Each row has a name. Each question is about the rows just above it. Places in a row count from 0.

U: [-30.9  76.9  52.1  -1.1 -25.1]
M: [-21.0  55.2  25.9 -23.0  -5.1]
J: [-40.0  56.5  22.9 -93.6 -30.2]
K: [-71.1  68.6  -3.0 -31.1  90.1]
H: [-77.5  52.0  22.1  52.0  52.0]
Y: [-18.9  65.6   3.4 -44.9  57.0]
E: [-21.0  90.7  25.9 -23.0  -5.1]
B: [43.0  2.6 43.0 43.0  2.6]
Q: [-57.7  14.8   2.5  27.2   2.1]
Every place of [43.0] in B: | 0 2 3
At which places does B hold [2.6]? | 1 4
At which places does H hold [52.0]? | 1 3 4

T: [  7.7 -13.4 -19.0   2.1 -46.0  -9.5  -0.1   7.2   2.5  44.2   3.0  22.3
  62.8  26.7  12.8 -14.5 -16.2 -13.3  27.0 -36.2  23.3  16.1 -38.0 -20.4
  22.3   7.2 -31.2  34.5  10.1  38.0 -29.1 -10.8  26.1   6.3  -8.4 -32.2
 -40.8 -37.4   0.2 -15.3  22.4 -17.6  22.2  13.0 -41.0  -2.5  30.1 -33.7]
L: [ 16.2  15.5  13.9  -4.0 -19.4  -5.9   1.5  23.7  -1.7  -7.7 -24.6  29.8
  28.7  25.4  -1.7  20.0  52.5  25.0  35.7  -3.8  44.6 -18.9   9.8   1.4
  -1.4  -5.8  15.5 -38.7 -17.5  -1.9  16.2  15.6  16.4  15.5  -9.2  52.9
  15.5  66.8  42.1  -9.9  60.2 -11.7  -1.7  55.8  -1.7  -1.7  -1.0  -1.7]
W: [  3.3 -11.6  51.8  26.2 -14.0 -27.2  -0.1 -41.1 -12.7 -20.7  33.5  52.7
   9.4   9.4 -32.1  38.3  12.3  13.7 -25.6  -9.2   9.4  42.8 -38.1 -20.6
   1.0  10.9  13.7 -34.2  -6.3   2.0  21.6  99.9  34.4   0.6 -22.7 -37.7
 -15.7 -32.5  36.5  32.9 -24.5  16.8   0.5  59.9  14.2  -7.5 -24.5 -68.8]
Z: [  9.4 -33.1  40.5  13.4  18.2  51.0 -20.9 -25.0  15.7  36.6   7.4 -21.4
 -11.5 -33.7   8.3 -48.4 -56.6  -1.6 -23.9  -6.6 -35.1  38.1 -50.1 -24.3
   3.6  -5.8  27.7 -18.5  66.6 -23.6  31.7   2.1  23.9  18.3  73.3 -34.0
  33.1   6.7   2.8  16.4 -38.5 -13.2 -33.5 -48.8 -54.9   9.0  -8.5 -38.0]
At which places does W hold [9.4]? | 12 13 20
Every place of [16.2] in L: | 0 30
Places of [15.5] in row L: | 1 26 33 36
Places of [2.1] in row T: | 3

V: [ 28.3 -90.6  27.3  36.4 -24.8 -90.6 -90.6 -28.0]
D: [ 28.3 -90.6 -90.7  36.4  27.4 -32.5  24.3  15.3]
S: [ 28.3 -90.6  27.3  36.4 -24.8 -90.6 -41.7  28.3]
A: [ 41.7  81.9 -18.4 -15.7 -21.3  21.7  -2.9  15.3]
Places of [27.3] in row V: | 2
Every place of [-90.6] in S: | 1 5

G: [-19.5  15.6  10.0  36.1 -44.6  24.1  16.0  15.6  15.9  -5.9  18.0]
C: [  4.3   5.4  17.4  34.9 -65.0  38.8  17.3  40.0   4.3   4.3 -47.8]
N: [-12.2 -16.6  35.2 -41.1  11.5 -16.7  89.1 -16.7 -31.6 -27.3  89.7]
P: [-25.9   5.4  17.4  34.9 -65.0  38.8  14.7  30.4  12.1 -39.6  18.3]
X: [-25.9   5.4  17.4  34.9   4.4  38.8  17.3  40.0  20.5  -9.6  23.1]
Places of [4.3] in row C: | 0 8 9
Places of [15.9] in row G: | 8
At which places does X hold [5.4]? | 1
At which places does N hold [-16.7]? | 5 7

rigop: [-48.0 -48.0 -48.0 -60.5]
Duko: [11.2 22.5 17.6 38.0]
luni: [11.2 22.5 25.5 25.5]
nerum: [ -8.1   0.4 -21.5  -8.1]
gima: [26.7 53.3 52.9 79.0]
luze: [ -5.4   4.9 -19.6  -7.3]
pero: [ 15.4 -47.9  29.9  50.7]
zosef: [-45.0 -45.0 -29.3 -45.0]
At which places does zosef hold [-45.0]? | 0 1 3
Places of [-8.1] in row nerum: | 0 3
Every place of [-48.0] in rigop: | 0 1 2
At which places does luni hold [25.5]? | 2 3

